Each run below is a few steps of one of 7 hidden systems, one row a step.
trace 1, j_120, 9 rows:
[[-22  -3  12  20  -9 -10   3  -5  -4 -10  13   8 -15 -16 -15 -14  -2   9]
 [  5 -21   1 -17 -18 -17  -2   8   6   7  -1  12   3 -10  -6  19  16  11]
 [  9  -5 -22 -21  13   4  -7 -14  -1 -19   7  14   5  12   5  -5   3  -8]
 [ 17   9  24   9   8  -4  13 -12  -4  -7   1  -1  14   3  18 -12  -9  14]
 [-21   8  12  10 -14  -7 -14   5   7  -2 -16  -3  25   3  -8   4 -10  -6]
 [-16 -13 -19  -1  -6  -6   8   5   9   5   5 -22   1  12  -7 -19  14   8]
 [ 29  -1   2 -22   9   9  11  16  -5  11  -8  -9   4   6  -4   4  10 -16]
 [  7  26 -12  20  16   6  -8   0 -12  -8  -9   6 -12   8 -11  -6 -14  -5]
 [-16   9   5  16  -1 -11   8   4 -10  17   2 -10  -6 -21  11  14  -9  24]]
trace 2, j_702:
[[-21   0   3  -3  -7   7 -12 -17  14  -5   2  -9  10   2  29 -10 -11   3]
 [-22 -13  20  11  -8  -1  16  -1   4   3  14 -19   7  -5  -5 -18   3  -1]
 [  2  13   5   6  -5   4   2  18   1   2 -19 -19   4  16  -7 -27  10   0]
 [ -6  24 -13   5  22  -2  11  10 -26  -2  -3  -9   3  -3   5  -6   0  11]
 [ 12   8  12  12   8   7   9   9 -15  22  -7  -5  -4 -10   5  29  -5  -3]
 [  2   4 -23  10   3  16 -15  -7   9  13  -4  -5 -20   9   8  17 -12 -10]
 [ -4 -13  -6  -5   0   8   1  -9  -2   0  23   5 -35 -17  -1  -4  -1  -5]
 [  3 -12   5  -7 -11  13  -8   9   1  -9  -4  19 -12   4 -21  -4  23 -21]
 [ -1  -2 -15  -2   2  -5  -6  -3  -6 -17  -4  22   3  12   2  -6  25  17]]
trace 3, j_18, 9 rows:
[[ -5  15   7   3 -19  -6 -14  20   4   3 -28  -5   7   3   2  -9   9  14]
 [-17  -7 -22  -8  15  -4  16  -1 -12  -2  16 -11   5   0   8  -6  14  11]
 [ 27 -11   9   9   5   3  12  -5   9  17  -1  -7   9  15  -8  20  -5 -14]
 [ -1  24 -11   4   1  12 -24  -3   2  -2 -17   2 -13   3  21  -2 -13   5]
 [-18  -5  13   3   1  -1  16   0 -12   3  22  -7 -16 -26   0  -6  -4   3]
 [  0 -10   2  -3 -15   2  -6  18  10  10 -15  -5   7   9 -27   7  10 -21]
 [  9   1 -28  -6   5   2  -9  -8   2 -14   0  11 -15  14   6 -17  13  14]
 [ 18  -6  26  -3  10   4  18  -4 -16   3  10  11   1 -12  10  17   4  -2]
 [-21   7   3  21 -13  -1 -19   3   4   3 -18   6  11   3  -5  19  -3  -1]]
trace 4, j_435:
[[-23   2  -5  17 -15  12 -17   5   5   9 -17  -1  -6   6  10   8  15   6]
 [ -6 -16  -1  -4   5  17  13  -9  -4  -2  14  -4  -8   6  20 -12  26   3]
 [ 16   2  18  14   9  21   6  -2  -3   0  -7   1   8  19  -5   2   5 -25]
 [-15  24   7  20  -2   9 -10   1  -9   0 -18  -1   0   0  23   0   1  14]
 [-28 -18  14   6  -7   5  14   0  -7   2  13  -3   4  -9   6  -1  23   4]
 [  6 -14   0  10  -7  24  -5  -4  14  10  -6  -2  -7  21  -2   5  14 -21]
 [  6  18   4   2  10  21  -2  -4  -9  -8  -9  -1  -7   9  30 -17   8   7]
 [-17   2  26  21   6   3  15   2 -19  -6   4   4  14  -4  -7  -1  10  -4]
 [-15  -7   0  21 -16  11 -13   1   9  14 -14   1  -1   9   5  19  14   0]]
trace 5, j_615:
[[ 15  15   4  -7  -1 -16   1  11  -8 -13 -15  10   9   4  -2 -19  12  23]
 [ -6   6 -12  -4  14 -23   9  -2 -12  -8   6   1  28  -2 -10   7 -12   8]
 [  3  -6  -6  21  -7 -19   3 -12  17  13   2 -10   7   8  -3   9 -15  19]
 [  1  14   0  -1  -5  -2  -8  -2  14   2  -3 -23  -6   0   4 -24 -27  -1]
 [ -3  -1  18   9  -4  -5  12  10  -6   2  10  -7 -14 -16 -27 -12  -9  -9]
 [  4   7  -1  -9 -12 -10  -3  27  -7  15 -14  -2 -14 -15  -8   7   9  13]
 [ 15   6 -27 -20  16  -7  -3   3 -11   0   5   8 -11  -9  -7  13 -11  -2]
 [ 29  -9  13  -2   0  -6   1 -14   7   7   4  13   0  -4   3  26 -17  -2]
 [ -5   8  10  -4 -17  -2 -27 -10  14 -10  -7  15  -5  -9  10  -1 -19   0]]
trace 6, j_575, 9 rows:
[[ 10  20 -20  14  11 -18  -2   0  -9  -1  -5   5  -7   0  -8   4 -17  21]
 [  7   1   4 -17   6  -2   0  -3  -2  13   0  -3  13 -14  23  29 -17   0]
 [  1 -21 -13  -5  -8  -4 -10 -17  23   0  14   1  -6   5 -11   6 -16 -12]
 [ 24  -1  13 -18 -13  -7  -4   0  11  -9  -2   6 -16  -5   5 -24   2  11]
 [ -6   2  15  -8  -7 -11  -7  11 -13 -14  -3  23   6 -18 -23   7   0  -9]
 [ -5  -7 -10  11  -4 -28  11   1  -1   5   4   1  11  -1 -10   8   6  30]
 [  4  -7  -4 -29  12  -3   9  -4  -4  -5   6  -6  29   5  16   0   5  -2]
 [  6  -2   6  12   6  -5   4 -16   9 -13  10  -3  11  12 -17 -16 -23 -13]
 [  7  16  17  -3 -17  -9  -9  11  11   5 -21 -13   8   0   6 -15 -11  12]]
trace 7, j_435:
[[  6   0  11 -16 -14  -7  -5  18   9  -4 -14  -5  13   6 -23 -17   3 -14]
 [ -4  14 -32  13   4 -10  -7   4  -2  -5  -7  -3 -14  11 -13 -17   0  19]
 [ 18 -10  -1 -10   9 -17  23   8 -12   7   5   1  12  -2  -3  12  16  16]
 [  1   3 -15   1  13   6  -2   1   0  17   0 -13   7   2  -6  27 -21 -21]
 [  5   4  11  -1  -6  -7   1  -9  10  10   5 -12 -11 -16  25  -4 -24  18]
 [ -6  -5  18 -20 -11  -1   1  16  -1  -2   5  -4  -5 -19 -18 -12  -2 -18]
 [  7   2 -16  15  -9  -4 -16  -1   9  -4  -4  14 -30   4 -21  -6  -3   3]
 [ 18   0  -5 -23   7  -8   2   4 -15 -10  -1  21   0  -7   7   5  16  13]
 [ -5  -2 -10   5  17  -3   1 -13  -7  -7  11   9  19   3 -15  20 -16 -18]]
trace 8, j_576:
[[ 14   0   5  18  10 -15  20  -3   0  10   1 -15  24  12  -9   7 -10   8]
 [  1   3  -3 -15  -9   8  -8  16  12  22 -17 -23   3   2   8   9  -4 -11]
 [  1  10 -17  12   2 -17  -1   5   3   1   0 -10  -7   3 -29 -10 -23   1]
 [ 20  -6   2  -7  -2  -1  11  18  -6  22  -4  -4 -16 -10  -5  16  11   4]
 [ -8   4 -18 -15  -5  -9 -22   5   1  -4  -2  14  -8 -14 -14  15 -14  -7]
 [ 22  -8  11   2   3 -16  12 -13   0   1  17  13 -10 -14  -2   8 -13  13]
 [ -7 -12  22 -25 -17   5  -9   6   5   0   0   7   4 -18   3  10   2 -18]
 [  6  -4  10   9 -13 -20  -8 -12  15 -18   0  16   8   5 -15 -15 -10   9]
 [ 19  -6  22 -25  -4  -2  13  10  -1  -1  -3  -5  13  -1  11 -14  16   4]]
trace 9, j_120, 9 rows:
[[ -2  10  24   9 -22  -5  -9   5  12   0 -16  -6  -3  -3   9 -21  -1  16]
 [-28  -7  -3 -10  -7  -2   1  17  -9  -7   1   1  11  -5 -18  -5  20  -9]
 [ 24 -13 -17   3   8  -4  13   0  -1   5   0   2   0  21  -9   3  21   9]
 [ 13  25  -4 -10  15  11 -10   2 -11   0 -17   1   7   3  25   9  -9  -1]
 [-24   8   7  33   8   6   7 -12  -7   1  10  -9   3  -2   2  -2 -14  -3]
 [ -6 -14   8   4 -24  -1  -4   9  19  25  -8 -14  -5  -4   0  12   3   4]
 [ -4  -7 -17 -24  -1  16 -10   7   0  -7   4   3 -20  -1  -6 -12  12 -20]
 [ 26   2  14   7  11   1  15  -2 -16  -7   7  14 -16  -3  -2  -9   9   8]
 [ -5  15   5   7  -4  -7 -17   1  -8  -4 -16  22   9  -8   2  24  -7   7]]
trace 10, j_615 (9 x 18):
[[ 23  -4   3   0   5  -2   3 -21  10 -17   8   8  -2  13   9 -22  -5   9]
 [-10   3  31   1  -8  -7   1   2   2 -10  -6  -3  31  -2  -4  -8  -9  -7]
 [-25   1 -13  20 -10 -16  -3   4   0  -7  -1   1  -4   2 -17 -16  11  21]
 [ 10  -1 -13 -17   9 -10  18   8  -1   9   3 -27   8   5   4 -15   2  12]
 [  9   9  -4  16   9  -3   2   8  -1  11  -8  -9   9  10 -26  15 -18 -18]
 [  6  18   6  21   1   0   0  -1  -6   9  -5  -1 -25 -12  13   1 -13  20]
 [-17  -1   2 -22   0   1  -1   4  -4   8  12 -10  -6 -28   8   8 -16  -9]
 [  8 -22  -6  -1 -15   0  -6   3  13  10   5  10 -23  -3 -21  14   7 -10]
 [ 30  11   4 -25  -1   7 -12   6   0  -7 -14  11 -12   1  12 -10   4  -1]]
trace 11, j_576 (9 x 18):
[[ -6  11   5  -1  11  22   4  14 -19   5 -15  -8  10   7  14   3  21 -10]
 [-20  15 -23  25   7  -3  -9  -8  -2  -1  -7  -4   9  12   5   5  -9  12]
 [ -1  -4  -6   5  11  10  18  -4  -2  19  12 -25 -12  -1  22  -1   0   8]
 [-21  -5 -13   9  -1  19  -9   3   1   6   3  -6 -15   2 -14   4   0 -26]
 [  7   6  -5  25  -2   4  -3  -4  -2   0  -1  10 -34   0  -1  -8   5  17]
 [-19  -1  -4 -15   3   7   2   9 -20  -5   9   6 -14 -21  10  -1  17   3]
 [-11 -14 -12  13   3   1  -6 -23   1 -12  14  23   1   6  -3  14   5  -1]
 [  8  -3  18  -6   1  19   0 -17   2  -5   7   4 -11  -3  35  -9   0   0]
 [-30   2  18  12  -2   9   0  -3  -7 -16   4   2  12  -1  -5 -16   3 -12]]
trace 12, j_575 (9 x 18):
[[  5 -11 -10  -5  21  15   8 -18  -6  -2  15   4   7  10  16  14   6 -10]
 [  4  -1   9  17  -3  12 -10 -25  15 -11   2   6  -3  15  14 -13  -9  -3]
 [-19   7  23  -1 -21   7 -15   4   6  -4  -7  -2  -9 -14  15 -17  -2   2]
 [-22 -14   6   5 -14  -1   7  17  -4  10   5  -6 -10 -13 -21   0  17  -4]
 [ 10  -7 -15   1   8   2  14  12 -11   4  -5  -1   2  17  -8  -3  33   7]
 [  3  17  -8   7  27  10   3  -8 -21 -13  -1   8  12  13   9   0   1  -4]
 [-10  10  11  27   3   7  -3 -18   4   7  -1  -9   8   3  19  10 -22   2]
 [-18  -7   1  -8 -18  13 -13   0  20  14  -4 -21  -8  -1  17  -4  -3  -7]
 [  2  -9   0  -6  -7  12   3  11   0   3   7  -5 -31  -6 -17 -18  11 -15]]
trace 13, j_702:
[[  2 -17  15 -18 -20   7  -2   8  20   7  -1 -13  -3   0  -5 -13   5 -17]
 [ -7   6 -17   5   7  -7   2   0  -4 -20   2   0   6  17 -22 -30   5   2]
 [ 12  13  20  -6   1 -12  11  15 -19  -3  -8   7   4 -17   3  -4   7  20]
 [ -3   9  -7   2   7   2  -8   5  -3  11 -16  -5  27   9   5  30  -7  -9]
 [  7  -6  -9  14   4  -7   7 -19  12  14  13 -11 -13  -1  13   6 -18  17]
 [  3  -3  13 -18  -7  15  -7   3   9   2   4  -8 -15 -11  -4 -10 -15 -28]
 [-17   1 -14  19  -4  -7  -5   5  -3 -12   1   8  -9   6 -34 -13   7   0]
 [ 12   3  -1 -21  -7 -10   2  19  -9   3 -11   6  -6 -11   5  -2  21  21]
 [  8  -3 -10  -9  19   2   4  -3 -10  -1   0   5  29  12   0  26   1 -14]]
trace 14, j_18 (9 x 18):
[[ -2   5  25  -8   2  20   9   3  -6   1   3 -15  -3  -6  22 -20   4  -8]
 [-13   9   4  26   0   6   7  15 -10   4 -12 -11   5  13 -19 -11  14  -4]
 [  7  -5 -17  -2  -5   1   5   9   6  17  -8 -16 -13   9  13  -5  21  21]
 [  5  -3 -10   2  21  24  10  -4 -13  10   8  -4  -4   6  13  20   6 -17]
 [  2   1   9  32 -10  13  -8  -8   8  11  -5   3 -24   2   1   9  -6  -1]
 [-21  -1   5 -14 -14  18 -12   8   1   2  -1  -3 -20 -16  19  -9  11  -4]
 [-12 -18   4   9  -1  10  10   2  -4  -6  12   3  -4   7 -22 -11  22 -17]
 [ 21  -8   6   0 -12   7  -5   3  11   0 -17   8  -2  19   5  -5  27   6]
 [-10   6  -1   4  15  15   3  -9 -19  -8   2  10   4   2  29   6  17   9]]

Which system made each run below?
trace 15 (2 x 18):
[[ -1   6   4   1   1  18 -11  11 -10 -10  -9  13  -6   5 -21  -2   8 -29]
 [ -4  14  -7  30   1  -9   2   3 -10   7  -7   2 -16  -3   0   3   2  29]]
 -> j_575
trace 16, 2 rows:
[[-27  -7  -2   2 -16   3 -11  -5   6 -10  10   7 -25 -13   1 -18   5   6]
 [  9 -19   3 -30  -5   0  11  12   4   2   5  -7   4   1  -4 -13  22  -6]]
 -> j_615
trace 17, 2 rows:
[[ 26  13  -6   6   6 -10  -1   3  -2  17 -12  -3  -2  -1   6  23 -16  14]
 [-14   4   0 -18   7  -5   6   5 -12   7  12 -10   0 -29  10  12 -16   0]]
 -> j_435
trace 18:
[[  6 -25  11  -9 -23   9  -7  -1  20   8   0   5 -12   0   4   6  17  -4]
 [ -7 -10 -14 -12   3   7  -4 -11   6 -21   7   4   9  18  -1 -24  13  -8]]
 -> j_702
trace 19 (2 x 18):
[[  9 -22  -9  -7 -10  -3   1 -13  20   6   9  -6  -8   9  17  -4  12  17]
 [  8   4  13  -6  16  25   1  -8 -10  -6   1   3  13   6  16   6  -2 -26]]
 -> j_18
trace 20:
[[ -8  12 -16  -3  -2 -12  -8   0   4   0   6 -10 -21 -16  -5 -13 -26   8]
 [ 17 -13  13 -13  -7 -12  13   7   5  13  12  -8 -12 -18 -16   0 -12  -6]]
 -> j_615
trace 21:
[[ -7   1  24  10  -9  -8   7   4   6  18  -5 -20  22  -5   5  11 -15   1]
 [-15  -8 -18  -3 -12   3 -12   7  18   5  -3 -14  -5   9 -21 -10  -2 -17]]
 -> j_120
trace 22, 2 rows:
[[-12 -27   3  -8 -15   4   3   5   8  19   6  -6   0  -8   2  21  17  -6]
 [  6  -2 -15  -5  -7   0 -19 -13  18 -14   3  10 -19   7  -9 -18 -13  -6]]
 -> j_576
trace 23, 2 rows:
[[-19  -4  10 -10 -12 -16   0   9   3  -9   5  -4  18 -10 -23 -13  -5  -7]
 [  4  -7 -24   6 -14 -13 -13   2  21   2  -8  -1 -10  15 -19  -8   3  11]]
 -> j_435
trace 24, 2 rows:
[[-22  -3 -14 -12   5  -7   6   4 -13  -6   6   0  12  -5  13  -2  22  18]
 [  2 -15 -18   2  14  10   1 -22   6  -2  12   3  11  20   7  12   1 -11]]
 -> j_576
trace 25:
[[-11   5  -1  -9   6  -9   4  -4  -4 -10  -4  -6  34   8  18  -8   5  14]
 [  4   0  26  13   4  -7  19  -6   0  10   3 -16  24   1  11   3 -11   6]]
 -> j_702
trace 26, 2 rows:
[[ 10   5   7 -22   3   4   4  -3  -7 -12  10   3 -19 -14  18 -25   1   8]
 [-16 -10  12   6   2   1   4   0 -13 -13   6  17  19   0 -17  10  13 -16]]
 -> j_576
trace 27:
[[ -4  11  19   6 -16   4 -13  14   9   9 -20  -9   3  -2 -12   0 -14 -15]
 [  1   5  -3   7 -12 -26   4  13   5   4  -7  -9  -5  -3 -15 -16   0  28]]
 -> j_576
trace 28, 2 rows:
[[ 14 -14  33 -12 -15  12   3   7   4   6  -1   7  -6  -9  -2   4  11 -16]
 [ -2   5  -9   5  -7   4 -18  -1   0 -21  -7  25 -16   7 -14 -15  13   1]]
 -> j_120
trace 29 (2 x 18):
[[-12 -15  15  -3 -24 -19   0  -3  16   6   5  -5   6 -13   7  -2  -1  21]
 [ -4  -2 -21 -16  -8  -9 -11   7  14  -8  -2  -7  -2   8 -21 -23  -4  -7]]
 -> j_615
trace 30, 2 rows:
[[ 15  15  -6  16  11 -10   5   1 -10  15  -2  -1 -11 -10  -2  20 -20  12]
 [  8  -6 -13 -17  -2   3 -13  -4  10  14  -5   3   4   0  16  33  -8  -5]]
 -> j_575
trace 31:
[[  2  -5  -4  -4  -6  15 -14   3  10  11   0  -2 -22  -6 -13  12 -12 -29]
 [  6   1   0  -1  -5   0   0  -2  -2  -3  11   6 -40 -17  -2 -18  -2   9]]
 -> j_120
trace 32 (2 x 18):
[[ 13  10   5   7  -5   7 -15   0   2  16 -13   6 -17 -10  11  27 -14  -1]
 [-32   0  -6  -1  -6   5 -14  -3  -3  -4  11   5 -21 -21   1   2  -8  -5]]
 -> j_18
trace 33 (2 x 18):
[[  3 -15  19 -10 -10  16   8   7  11   7   0 -17   0   8   1 -18  15 -17]
 [  0  14  -9  11  -4   0 -13  10   1 -14 -19   7   0  19 -23 -20   8  -4]]
 -> j_576
